In the data rows, 128 means zero.
Here are some rows, each followed by its group. Rows of different groups can look alike.
[ 89 177 157  69 114 117 153  85 113 127  95 135 168 176 181 108 167 143
  79  84 137 121 144  74] 0
[132 108  91 131 117 197 111 141 150 107 160 130 102  92 129  92  82  92
 159 146  73 100 147 155] 1
[157 110 179 147 146 146 130  82 125 135 160 123 165  90 119 154 111 125
 166  94 102 136  89 148] 2
[ 99 120 149 144 106 135 152 123 117 115 105 111 104 111 107 166 175 157
 106 127 144 115 147 144] 3
[143 154  95 130 144 101 144 149 107 170 142 140 179 138  98 100 117  89
 139  86 163 141 103 120] 4
[100 135 163  72 104 138 158  80 162 160 120 162 173 176 182  86 114 156
  83 107 124 124 155  76] 5
[126 125 161 145  90 136 136  82 171 162 134 140 155  97 117 162 157 102
 137 110  84 104 109 145] 2
[199 104 135  94 125  94  63 111 169 134 106 146  95 125 170  74  99 178
 165 123 113 172 127 131] 5
[145  86 170 118  78 100 133 146 164 143 133 107  96 123 139 111 178 157
 114  83 130  83 135 134] 6
[ 97  96 145  93 142 101 155  89 113 140 161 143 162 128 162  95 111 105
 139 115  72 148 121 115] 0
[ 95 108  77 130 158 195  93 109  96 137 177 108 156  99 122  90 123 145
 174 133 113  96 164 158] 1
[146 117  85 128  97 185 123 165 169  88 150 163  89  92 129  84  91 107
 152 148  90 122 136 156] 1
[140 151  90 130 145 103 147 152 108 169 142 140 179 136  96  98 114  85
 134  80 157 137 100 117] 4
[ 91 105 180 148 119 113 151 157 163 164 149  90  81 117 101 173 164  88
 172 125  91 113 119 133] 6
[235 161 126 154 123 105  68 124 170 165 123 101  84 106  98 113 101 172
 158 173  96 103 116 163] 0
[100 102 150 156 142 147  95 173 123 115  89 119 115 147 109 171 105  87
 104 156 139 160 145 117] 7
[105  95 178 168 106 117 154 155 174 148 136  93  88  97  90 162 158 108
 150 121 117 117 139 151] 5
[104 136 130 165 163 137  85 142  76 118  96 123  99 133 133 176 137 116
 122 168 137 139 179 131] 7
[132 111 145 142 170 141 151 170 107  77  96 233 128 135  98 162 127  90
  74 147 114 168 124 137] 2
[ 99 121 148 143 105 135 152 124 117 116 106 112 103 109 104 164 175 157
 108 127 145 116 147 144] 3
[152 117 175 147 130 147 135  81 146 147 153 143 178  90 119 157 122 109
 159 101  93 129  96 151] 2
[ 90 107  76 131 168 194  93 107  84 148 182 124 166 102 122  90 128 154
 171 134 123 101 162 155] 1
[129 146  84  72 141 182  78 118  97 165 159 124 146 166 174 137 130 113
 109 165 172  94 119  99] 5
[113 106  83 127 132 196  99 125 126 122 167  96 129  96 126  90  96 115
 166 143  93  84 154 157] 1
[112 146 131 161 166 129  86 128  78 112  94 107 114 130 141 174 130 108
 122 171 132 127 179 134] 7
[105 131 156  82 102 115 142  75 163 161 138 158 153 166 179  73 131 165
  95 134  95 157 125  78] 0
[125 104 170 104  81 139 154 133 164 121 104  90 145 155 133 118 139 167
  88  94 169 109 121 101] 8
[ 93 113  83 120 155 163 126  95  99 167 155 103  80 137 110  80  77 145
 138 108 170 147  89 128] 5
[149  97 148 123 105  93 149 174 163 139 128 101  88 125 118 113 144 158
 115  83 152 114 139 128] 6
[119 116 152  76 166 111 101  81 109 110 116 154 140 127 201 113  85 129
 174 138 151  82 125 107] 5
[ 99 110  80 131 154 195  94 113  98 134 176 104 153  96 122  89 115 139
 173 136 111  92 161 158] 1
[141 167 117 149 114  98  99  70  98 100  84 108 156 120  95 142 164 122
  91 167 143 115 154 130] 0
[ 99 135 107 155 147 118 160 107  95 113 112 154 114 115  88 145 108 156
 135 152 106 107  93 132] 3
[125 125 159 145  91 140 141  83 168 159 132 136 153 100 118 163 157 103
 135 110  82  97 107 147] 2
[101 119 141 166 162 146  90 160  98 118  94 125 107 140 121 173 118  98
 110 163 142 154 162 125] 7
[145 145  91  95 138 217  70 135  96 149 181 122 202 165 170 174 153  87
 114 209 143 119 153  93] 0
[148 156 107 159 109 111  82  89  97  87  91  92 143 111 106 115 157 105
  99 154 162 155 128 144] 5
[129 151 165 100 130 150  83  86 150  73  89 165 180  91 195 114  81  93
 131 121  95 115 190 147] 5
[143 102 124  93 158  96  82 152  84  76  96 215 143 122 255  96 101 132
 174  92  71 186 237  99] 0
[120 138 138 171 156  82 150 166 103 167 151  96 117  90  96 144 111  89
 166 109 122 131 138 160] 4
[109 144 130 161 162 132  86 136  74 117  96 119 106 132 137 171 133 113
 125 171 136 132 181 135] 7
[102 138 108 152 144 114 156 104  90 110 112 154 115 113  85 144 108 157
 137 157 111 109  94 137] 3
[153  85 143  90 104  99 117 141 164 169 156  91 103 131 167  74 167 155
 118 123 108 116 118 120] 5
[111 142 114 152 137 115 147 106 123 128 129 148  92 120  93 112 119 152
 131  99 155 177  84 149] 5
[ 99  98 171 166 119 148 109 179 156 119 101  87 173 117 115 168  95  92
 119 159 163 171  91 143] 5
[107 113 176 127  84 121 117 142 151  92  85  83 166 160 101 160 121 152
  75 143 141 160  90 102] 7
[106 122 147 146 112 142 158 118 107 119 111 120  79 107 115 160 154 165
 113 122 133 102 121 151] 8
[131 106  87 127 115 196 109 139 147 103 157 129 105  91 125  88  80  93
 160 148  74 102 148 156] 1
[124  81 156 152  93 129 155 168 127 122 123 163 118 105 101 178 159 152
 140 141 142 145 136 143] 4
[100 121 150 145 107 136 151 123 116 117 105 111 105 111 103 163 173 157
 106 129 148 118 147 144] 3
[123  95 170 151  97 135 155 147 131 121 115 129  88 106 105 153 170 165
 118 117 142 116 140 150] 5
[103 111 172 116 119 111 153 156 165 168 166 100  93 153 123 155 178 104
 154 143  75 110  82 102] 6
[104 120 145 143 112 143 162 121 109 121 112 122  77 104 112 162 158 167
 114 120 133 103 123 150] 8
[141 119 140 139 169 137 149 168 108  68  90 222 130 135 106 160 122  93
  71 141 129 173 142 137] 2
[ 98 232 179 186 118 117  74 190 124 120 160 110  86 175 119 159 152  86
  81 243 125 255 195  84] 0
[142 154  95 131 146 103 149 153 110 169 144 141 184 142 102 104 117  89
 137  84 160 140 102 121] 4
[108  97 141  94  93 112  79 133 156 158 144 106 155 168 160 117 163  91
  87 168 128 144 102  87] 5
[100 115 164 146 149 150  92 169 118 124 103 106 143 102 134 149  82 111
 138 174 173 161 103 156] 5
[ 95 129 150 144 110 134 153 111 113 121 108 102  96 109 115 165 169 158
 109 122 131  99 130 143] 2
[102 137 109 155 147 117 159 107  93 113 111 155 117 115  85 140 105 156
 138 156 109 107  94 136] 3
[145 120 139 138 166 136 151 166 109  68  90 215 124 132 105 159 122  96
  70 138 132 167 145 136] 2
[136 255  83  86 255 115 135 101 248  97 128 197 112 184 177 136 110 171
 152 107 140  85 107  75] 7
[ 99 121 152 146 107 134 149 119 115 115 104 111 102 111 105 166 174 157
 109 130 146 113 145 141] 3
[142 167 142 172  98  96  63 109 156 141 156 159 110 172  93 172 167 108
  82 236  71 255 124  80] 5
[151 170 149 166  99  83  78 108 156 154 147 161  84 168  89 158 176  96
  82 218  84 242  99  81] 0
[111 122  95  69 160 209  77 128 104 138 183  85 145 143 172 141 107 148
 140 183 131 100 151 110] 5
[149 114  92 131 106 193 115 152 161  99 156 152  86  91 131  93  86  93
 153 148  75 111 143 158] 1
[143 112  94 133 110 194 112 146 154  96 155 143  87  86 126  90  79  86
 152 147  73 109 145 157] 1
[143 154  95 132 147 104 148 153 109 172 143 141 178 136  97 102 118  89
 137  82 159 139 104 121] 4
[110  99 140  95  93 111  78 131 157 160 149 109 154 167 162 117 165  90
  87 167 128 142 104  90] 5
[159  87 140 144 130  99 134  74 109  91 176  93 150 101 123 129  87 164
 157  94 136 162  86 152] 2
[120 138 137 169 157  82 152 166 102 168 154  98 116  87  94 144 108  87
 164 108 121 129 137 159] 4
[128 231  91  68 241 100 151  80 200  86 121 174  83 188 180 139  86 133
 135 116 140  97 137  80] 7
[154  99 135 147 125  91 142  81 122  85 170  95 154 101 125 124  96 169
 153 101 140 167  90 154] 2
[101 122 152 145 105 133 149 120 116 116 106 114 106 112 105 164 176 159
 109 129 145 117 147 144] 3
[116 111 171 129  94 146 161 131 137 124 111 103 105 126 122 142 177 166
 105 108 148 106 159 132] 8
[147  83 130  70 122 117 151 157 137 129  97 130 164 184 152  82  80 166
  73  87 150 119 108  66] 8
[143 155  95 128 143 102 143 147 106 168 143 140 181 139  99 100 114  88
 136  83 161 138 101 116] 4
[141 153  93 130 144 103 146 152 109 170 142 138 178 137  98 101 116  88
 135  80 158 139 103 119] 4
[ 94 110  79 129 157 195  94 112  95 141 178 110 159 102 127  92 122 144
 172 133 116  95 163 156] 1
[132 113  93  77 158 153  97 146  87 127 184 143  94 150 180 126 123 165
 132 181  83 156 116  96] 5
[139 145 122 165 172 109 163 145  85 169 159  84  99  93 100 134  99  84
 170 101 127 141 130 155] 4
[116 110 169 126  92 145 159 129 138 125 112 102 102 126 124 146 177 165
 103 109 151 109 160 131] 8
[142 126 140 138 152 134 154 146  90  80  82 181 105 124 111 163 135 120
  82 134 157 143 158 142] 2
[179  98 142 110 122 101  79 103 163 152 126 143 151 130 140 103 120 157
 172 161  80 130 144 124] 5
[110 144 130 161 165 131  88 132  79 117  98 111 110 128 137 172 131 111
 123 170 132 128 182 135] 7
[120  98 159 154 113 106 161 162 160 150 136  91  94  98  97 141 149 125
 142 105 128 115 161 157] 6
[100 120 153 149 109 135 149 122 117 117 106 112 105 114 110 168 177 159
 109 129 143 115 147 143] 3
[148 126 123 127 169  97 112  88  94 111 107 124 167 101 161 169  99  96
 143 175 121  96 165 159] 5
[ 95 125  87  95 159 176 111 114 100 161 164  86  91 144 139 109  88 164
 134 139 163 113  95 115] 5
Which 3 groups are nearest to each row below, nearest first, going by the average distance to the group's rows?
[105 177 164  89 115 145 137  99 117 145 114 134 121 176 165  77 177 123
  74 123 110 166  99  75] >> 8 3 5
Which 3 groups are nearest to each row below, nearest first, going by the distance to the centre of the group?
[149  85 130  69 120 116 151 155 135 128 100 130 165 186 152  82  79 167
  73  86 148 116 106  69] >> 8 5 0
[104  93 104 150  82 146  61 130 167 162 151  90 147 172 115 179 174 118
  73 221 137 179 122  68] >> 0 5 7
[118 121 124 169 107 107 159 112 166  67  87 242 118 131 132 136 134 141
 105 147  75  87 168 150] >> 2 3 7
Which 4 groups are nearest to each row below, nearest first, going by the distance to the centre of the group?
[141 116 115  99 160  89 163 167  87 168 139 143 166 151 132  83  80 123
 115  95 144  97 100 105] >> 4 5 2 8
Which 3 groups are nearest to each row below, nearest first, going by the distance to the group's nearest row?
[168 136 130 150  87  91  83  91 149 122  94 130 131  87 114 114 132 113
 132 164 119 134 153 164] >> 5 0 2
[118 130 165 108 164 137  68 154 106 119 100 106 117  96 176 117 102 151
 154 142 167 123 131 152] >> 5 7 8
Which 4 groups are nearest to each row below, nearest first, going by the distance to the group's nearest row?
[141 100 173 108  85 134 159 150 157 112  97 100 124 156 131 123 152 155
  87 102 170 124 115 105] >> 8 6 7 5
[152 121 135 137 162 136 151 157 100  66  81 200 116 127 110 164 129 105
  75 136 143 157 154 138] >> 2 7 4 3
[218 166 138 165 120  94 102 134 167 142 144  99 123 106 114 153 126 145
 160 124 121 148  93 157] >> 0 2 5 4
[ 99  94 133  69 141  96 123  79 115 115 183 142 108 125 181  87 137 134
 142 159  99 195  91 107] >> 0 5 2 6
[ 98 103 170 126 112 147 119 173 172 130 123 107 133 114 135 139 140  95
 159 173 136 171 142 136] >> 5 7 4 6
[123 188 123  86 180  86 153  95 126  69 110 138 122 178 153 147 148  93
 110 125 140 120 142  89] >> 0 7 2 5
[108 135 158  85 103 116 142  74 161 161 138 159 153 166 177  74 129 165
  92 135  96 161 128  82] >> 0 5 8 2
Which 4 groups are nearest to each row below, nearest first, going by the average distance to the group's rows?
[ 91 106 178 145 117 112 150 155 163 164 153  91  81 120 102 173 161  88
 176 130  93 114 120 132] >> 6 3 8 4
A new table starts here, with new groups. Each row is followed by its group. Groups can overlap.
[ 65 192 123  68 174 202 149 106 104 159 122 160 150 152 142 105 121 154
 130 128  87 112 128 128] Z770
[130 186 123 101 120 165 158 173 134 152 114 170 105 150 109  83 139 164
 131 109  96 141 137 176] Z847
[158  81 177 113  88 113 126 162 115 146 148 101 141  96 136 133  92  93
 119 122 170 148 134 165] Z252
[ 86 142 119  88 151 140 161 156 127 161 120 180  96 152 133  93 151 160
 125 122 100 144 134 142] Z770
[117 152 101  99 154 161 154 136 103 142 116 157  84 144 143  90 164 147
 157 142  95 119 134  99] Z306
[149 101 139 154 105 148 139 167 122 160 123 140 113 116 142 104 110 144
 112 144 118 150 149 184] Z847
[205  87 149 198 113 128 134 160 131 162  92 165 150 144 119  80 101 174
 122 182  84 150 127 137] Z306
[129 118 143 110 128 127 121 164 136 170 164 142 100 153 125 126 154 123
 128 112 122 120 109 170] Z252
[ 87 151 156 118 100  90  69  90  90  67 127  82 185  69  98 189 102  45
  91 124 189  80 119  53] Z364
[143 107 190 131  73  76  94 144 105 131 141  96 150  72 115 140  43  83
  99 153 173 132 136 133] Z41
[101 124 115 114 129 125 115 141 150 153 175 125  94 146 116 147 168 141
 153 115 151 106 114 130] Z41
[124 156 110 111 132 160 152 157 135 154 102 175  79 165 125  83 131 167
 133  98  85 158 154 173] Z127
[105 130 108 127 157 115 140 103 139 113 121 124 106 145 132 117 172 140
 148 113 123 135 135 103] Z543
[105 123 140 135 102  91  91  97 108  67 113 112 199  76 119 195 143  81
 100 133 164 101 121  62] Z364
[127 115 109 171 138 118  94  79 132  64 122  99 161  86 149 162 207 108
 156 119 141 104 103  55] Z364
[ 85 177 125  72 194 154 159  94 107 144 137 138 172 156 120 131 112 149
 142 130 100 111 117 124] Z770
[127 130 106 118 131 105  91 100 141 109 158  82 138 167  99 150 157  99
 176 102 161 126 111 108] Z41
[125 158 123 181  82  84  77 131  85 117 124 106 148  44 106 147  26 104
  95 190 151 169 140 154] Z847
[ 88 171 136  84 179 170 157 114 106 151 140 167 147 155 126 117 101 147
 132 115  90 110 131 116] Z770
[102 132 122 121 158 136 145 107 134 129 136 123 127 146 139 135 152 133
 147 109 123 137 111 132] Z543
[135 119 119 117 119 130 121 143 128 135 148 122 122 134 122 135 138 141
 142 128 133 129 127 151] Z847
[147 135 162 175 116 134 155 169 202 121  42 170 141 173  85  68 103 156
  81  84  77 193 200 146] Z127
[168  86 186 109  98  83  89 121 101 102 136  89 153  90  96 162 101  67
  89 128 188 105 129  91] Z41
[163  91 139 136  99  92  94 141 113 162 138 116 125 107 127 121 115 126
 120 152 147 111 134 154] Z41
[170  73 172 124 111  78 108 130 133 125 129 107 129  98 107 158  98  75
  97 130 170 118 143 111] Z41
[ 66 174 121  85 174 166 139 129 110 169 151 134 155 153 151 128 142 161
 138 114 108 110 123 162] Z770
[103 135 101  91 110 166 147 149 111 171 149 148  97 150 154 113 141 153
 134 116 116 141 137 190] Z847
[105 148 114 110 147 132 124 113 128 127 170 109 120 152 124 145 162 114
 167  97 150 115 103 130] Z543
[121 130 119 142  90 113 118 142  97 125 159  94 131  85 138 141 111 101
 127 132 149 136 126 144] Z847
[ 75 161 121  84 135 169 147 138 110 175 142 168  85 148 160  97 158 171
 145 136  98 133 121 154] Z847
[155 130 134 112 126 143 161 148 152 145 100 146  85 173 112  92 120 155
 109 100 104 135 139 139] Z127
[142  99 178 126  96 138 131 146 154 128 118 102 125 134 116 129 108 129
 112  95 135 161 160 140] Z252
[ 94 172 116 102 155 150 123 107 123 139 136 119 132 163 108 136 144 147
 166 118 122 131 117 126] Z770
[147  94 138 134  80 128  60 138 106 142 153  70 143  95 116 155  75 118
 106 126 169 133 143 121] Z41
[124 144  99 137 146 122 100  88 127 117 157  91 110 153 111 153 162 121
 186  94 160 112  97 110] Z41
[175  75 182 126  95  95 106 175 114 143 150 102 142 112 105 155 108  93
 105 134 172 119 135 145] Z41
[105 147 125  97 147 164 162 145 101 140 127 172  86 145 122  93 143 165
 148 127  96 128 125 131] Z306
[133 116 118 121 105 134 106 132 107 125 126 119 136 112 115 124 132 118
 117 130 145 138 153 135] Z847
[140 120 134 106 113 135 112 146 131 132 149 101 129 148 118 151 161 115
 146  99 148 146 115 127] Z252
[196  71 165 222 114 125 163 151 171 136  46 170 209 138  93 104 102 180
 111 178  75 165 157 131] Z306
[ 81 171  82 153  98 104  95  81 127  68 117  96 169  65 112 197 167  90
 137 109 146 104 103  77] Z364
[ 81 171 136  73 168 172 143 126 102 152 136 167 152 153 118 121 138 151
 142 119  99 119 105 121] Z770
[102 165 125 134  93 110  96  86 112  68 138  82 163  66 100 202 131  68
 121 119 171  98 119  63] Z364
[ 81 174 138  70 164 165 165 151 122 167 111 188 101 144 108  95 128 160
 128 117  82 140 132 139] Z127
[132 101 151 114  93  98  79  98 114  94 135  76 139  82 121 184 116  49
 123 115 192  96 124  95] Z41
[133 120  92 139  79 131  67 127 105 120 157  82 138  78 124 151  40 132
 106 141 147 132 144 147] Z847
[ 81 148 131  82 156 165 160 147 111 168 140 165 112 148 132 101 153 155
 147 126 102 110 113 150] Z770
[ 82 169 157 100  91  95  65  78  83  42 141  68 167  48 109 230  64  31
  87 124 198  71 119  46] Z364
[200 123 107 179 105 128 145 150 115 162 114 163 150 105 136  86 112 191
 128 187  90 128 127 154] Z847
[156  96 159 117 100 126  87 147 126 129 153  91 138 122 119 161 129 113
 133 114 161 125 126 129] Z252
[150  81 183 171 105  97 106 140 174  94  80 121 180 123 102 145  92 106
  72 129 142 141 174 107] Z41
[157 158 121 117 131 119 137 144 124 124 116 146  83 156 114 114 129 129
 117 109 106 131 148 132] Z127
[162  91 150 142  96 139 131 165 137 158 137 110 119 116 141 104  99 135
 124 142 126 157 146 175] Z847
[ 77 157 117 109 153 150 143  92 132 141 143 115 126 154 155 139 135 139
 171 131 121 111 106 113] Z770
[154 116 110 155  98 125 131 167 140 130 138 141 150  94 144 126 121 136
 126 151 122 134 141 172] Z847
[155 170  90 168 139 147 164 112 180  92  32 157  91 165  91  79 113 149
 105 127  67 167 193 106] Z127
[170 123 107 166 100 124 129 170 114 141 129 153 161 104 154 104 105 162
 124 163 121 145 142 176] Z847
[160  78 139 130  88 119 129 187 108 155 162 110 122  95 148 113 102 123
 116 145 150 155 142 197] Z847
[126 106 167 116  91 111 115 146 120 122 167  70 136  83 161 152 122  78
  91 119 172 144 131 119] Z252
[ 47 124 135 114 206 130 189 133 120 165 126 197  74 141 168 117 142 158
 104 139 104  91 100 142] Z770
[153 150 109 136 136 136 140 123 136  99 111 140 109 147 127 103 152 137
 131 130 114 129 125 115] Z127
[135 117 126 148  96 101  98 126 115 111 128 122 173  77 121 151  78 101
 112 150 154 118 124 134] Z847
[164 120 103 167 112 136 151 153 125 152 102 159  95 121 148  77 133 165
 117 173  92 136 137 147] Z847
[151  89 136 122  89 120  90 161 105 145 163  86 133 105 124 143  92 103
 112 125 166 145 149 150] Z41
[135  99  84 139  82 139 118 191 123 160 151  98 112 124 161 119  87 150
 122 119 125 156 135 202] Z847
[115 139 139 144 109  83  91  87 125  77 122  99 187  63 128 188 134  39
 102 123 179  90 117  56] Z364
[127 102  87 161 142  93 105  86 142  92 142  96 148 112 150 171 179  90
 147 114 162  98 118 104] Z364
[151  96 136 114  95 121 135 178 122 143 146 105 127 127 153 135 111 121
 108 119 144 146 129 176] Z252
[146 100 115 163 102 104 115 111 125  76 117 111 163 110  97 142 110 124
 131 137 130 123 143  96] Z364
[129 157 109 105 150 151 154 112 128 109 116 150  97 137 144  94 148 145
 154 115 104 119 129 108] Z127
[ 89 165 122  90 172 150 164 116 111 131 138 130 121 152 148 105 138 146
 161 115 106 117  97 110] Z543
[150 136 111 129 127 144 150 153 112 124 123 159  76 140 123 104 147 161
 146 146 104 135 134 124] Z306
[107 129 119 111 135 146 135 127 124 145 163 139 116 164 148 126 151 115
 169  91 139 114 115 134] Z847
[101 110 106 132 184 126 172  60 126  99 116 112 122 153 168 134 155 109
 159 140 127 123 109  77] Z543
[125 172 111 118 135 139 124 122 121 137 161 108 109 158 110 141 166 124
 184  99 135 123 113 125] Z252
[ 87 141 131  86 139 148 140 140 115 149 156 136  96 163 129 130 151 132
 148 106 120 119 113 158] Z252
[217  92 122 210 106 121 143 146 139 161  84 178 147 128 126  89 103 195
 133 215  72 139 144 134] Z306
[110 147 101 121 150 132 121  98 142 131 137 131  97 160 148 128 147 142
 148 117 117 117 103 101] Z770
[119 141  89 178 102 101  87  85 138  81 108 108 176  61 125 176 159 115
 131 124 136  99 111 102] Z364
[138  93 167 107  98 102 118 143 112 123 150  85 145 100 128 148  97  78
 110 132 177 124 146 142] Z252
[184 151 121 147 132 167 161 171 119 147  80 201  71 160 119  63 126 168
  98 138  74 144 147 151] Z127
[160 119 102 158 122 102 109  54 105  57 118 100 159  80 110 176 143  80
 151 123 152  88 108  47] Z364
[133  88  94 142 138  93 119  78 140  83 120 106 116 117 120 156 160 109
 142 129 147 125 121  74] Z364
[161 132  96 160  93  81 146 179 124 168 138 192 122  68 156 106 126 128
 100 206 136 139 131 180] Z847
[114 137 105 135 159 100 114  51 148 132 129 105 154 179 161 114 147 141
 158 142 125 133 122 103] Z770
[ 97 119 128 116 162 143 154 114 118 133 158 126 120 144 155 135 149 133
 153 132 122 116  86 127] Z543
[ 86 195 119  83 167 171 170 111 130 146 101 173  99 139 132  90 127 150
 123 132  74 136 138 128] Z127
[160 125 100 169 119 131 126 100 139  79  65 117 127 141 100 117 122 129
 114 130 118 132 143  82] Z127
[ 62 155 170 108 234 148 190 127 130 141 166 170 145 154 143 149  84 151
 137 115 108  71  66 122] Z770
[164  90 157 123 102  98  59 113 123  86 143  92 142 133  85 166 116  99
 120 133 169 107 115  92] Z41
Which 3 groups are nearest to each row below, nearest first, going by the distance to the centre of the group?
[161 109 101 138 105  87 121 105 104 101 136 107 141  88 129 154 135 101
 126 148 152 107 125  96] -> Z41 Z364 Z252
[164  65 177 188 112 125 146 125 169 107  51 143 146 142  79 111  85 141
  89 146 106 164 179 116] -> Z306 Z127 Z847
Which 4 groups are nearest to each row below, nearest first, going by the distance to the group's nearest row?
[ 67 186 116  76 191 159 176 100 138 150 101 177 138 155 147 115 124 153
 110 130  89 129 135 120] -> Z127 Z770 Z543 Z306
[158  86 185  89  85 103  86 151 118 130 158  60 121 104 128 153 112  66
 111 114 184 136 139 145] -> Z252 Z41 Z847 Z364
Which 4 groups are nearest to each row below, nearest first, going by the average distance to the group's rows?
[ 77 170 111 101 181 165 195 105 114 133 126 123 129 141 178 124 142 134
 158 133 117 129 113 135] -> Z543 Z770 Z127 Z252
Group Z252 spreads out most along one direction. Which 3 other groups' directions of most spread are closest to that one, closest first?
Z41 Z847 Z306
Group Z543 spreads out most along one direction. Which 3 other groups' directions of most spread are closest to that one, closest first?
Z127 Z770 Z306
Group Z847 spreads out most along one direction. Which 3 other groups' directions of most spread are closest to that one, closest first?
Z252 Z41 Z364
Which 3 groups are nearest to each row below, nearest first, going by the average distance to the group's rows?
[148 111 147 122 113 125 129 147  97 142 137 126 102 134 101 131 123 123
 111 133 150 120 141 150] -> Z252 Z847 Z41
[166 110  77 141 124  75  81  40  99  59 130  67 128  77  89 203 147  70
 116 116 181  93  99  28] -> Z364 Z41 Z543
[144  97  64 128 168  86 163 115 122 144 135 124  71 100 181 168 178 120
 129 143 151  71  81 120] -> Z543 Z252 Z770
[154 122 136 166 142 129 136 112 139  97  94 156 118 133 125 113 168 153
 130 130 101 144 132 103] -> Z543 Z127 Z306
[107 163  88 122 145 129  90 116 140 114 169 105 111 160  92 155 169 112
 169 117 153 108 115 106] -> Z543 Z252 Z770
[ 96 119 121  89 136 144 161 150 116 163 156 191  85 140 163  97 152 164
 132 141 107 129 116 169] -> Z770 Z543 Z847
[ 46 129  92 165 225 182 165 115 144 194 101 103 158 189 152 192 171 161
 244 216 132  65   0  46] -> Z543 Z770 Z306
[141 120 117 133 135 128 102  89 137  86 164  83 143 134 124 165 169  95
 168 111 155 119 104 110] -> Z543 Z364 Z252
[152 124 100 141 130 139 146 153 137 147 118 155  88 136 122  92 143 170
 133 145  89 134 114 123] -> Z306 Z127 Z543
[124 112 121 131  87 133 108 191 114 192 160 147 113 120 160  93 134 149
 118 137 115 158 144 193] -> Z847 Z252 Z306
[157 125 116 185 130 126 155  92 158  80  61 128 130 139 100 120 124 145
 124 122 102 157 166  81] -> Z127 Z543 Z306
[102 113  89 141 138 100 141  74 147 113 136  92 107 143 102 143 161 104
 137 118 143 130 106 110] -> Z543 Z252 Z364
Which 3 other groups have their centres nearest to the centre of group Z847, nearest first?
Z252 Z306 Z41
Which 3 other groups have their centres nearest to the centre of group Z252, nearest first?
Z41 Z847 Z543
Group Z770 spreads out most along one direction. Which 3 other groups' directions of most spread are closest to that one, closest first?
Z127 Z847 Z543
Which 4 groups are nearest to each row below, nearest first, going by the distance to the centre of the group?
[126 105 122 136 118 108 110 133 118 121 136 109 142 108 151 149 152 112
 140 123 145 114 122 122] -> Z252 Z41 Z847 Z543
[168 100 137 156 105 127 131 177  95 170 130 138 130 115 155 114  91 152
 121 170 122 142 131 187] -> Z847 Z306 Z252 Z41
[140 105 122 135  97 106 137 184 134 183 148 164 113  93 168 100 149 151
 123 146 134 133 127 185] -> Z847 Z252 Z306 Z127
Group Z41 spreads out most along one direction. Which 3 other groups' directions of most spread are closest to that one, closest first?
Z252 Z847 Z306
Which 3 groups are nearest to each row below, nearest first, going by the distance to the group's nearest row?
[118 114 122 103 110 138 137 155 115 146 164 130 107 131 166 112 150 121
 159 135 132 125 122 167] -> Z847 Z252 Z543
[154 131 108 144 117 136 130 136 143 120 101 163  87 146 116  85 114 142
 129 139  96 141 144 119] -> Z306 Z127 Z847
[150 104 171 153  73  96  81 138 115 141 141 104 139  78 149 134  59  98
 103 153 163 148 138 133] -> Z41 Z847 Z252
[112 195 116  87 135 180 157 176 109 165 114 183  70 147 122  78 139 163
 127 120  88 128 133 148] -> Z847 Z127 Z306
[160  79 155 148  98 132 133 158 154 126  94 131 128 125 114 109 112 133
 104 128 114 157 151 153] -> Z252 Z847 Z127
[170 134  97 173 133 134 144  92 170  84  55 140 132 148 111  98 136 146
 118 115  94 151 144  83] -> Z127 Z543 Z364
[100 133 120 133 165 127 121 113 137 116 165 104  97 150 129 144 153 123
 172 112 139 120  81 118] -> Z543 Z41 Z770
[ 98 157 119  99 172 164 155 118 116 156 133 152  98 143 142  97 156 159
 157 138  93 132 107 122] -> Z306 Z543 Z770
[146 191 103 146 144 159 151 113 155  83  56 156 108 160  95  68 141 144
 106 112  85 164 181 109] -> Z127 Z306 Z847
[137 105 104 150 166 125 104  73 139  99 142 117 142 142 158 114 160 126
 154 110 127 141 108  83] -> Z770 Z543 Z364
[106 106 100 133 134 114 120 121 139 111 143 116 105 143 131 161 181 109
 145 105 159 107 108 120] -> Z543 Z41 Z364
Which 3 other groups have their centres nearest to the centre of group Z364, nearest first?
Z41 Z252 Z543
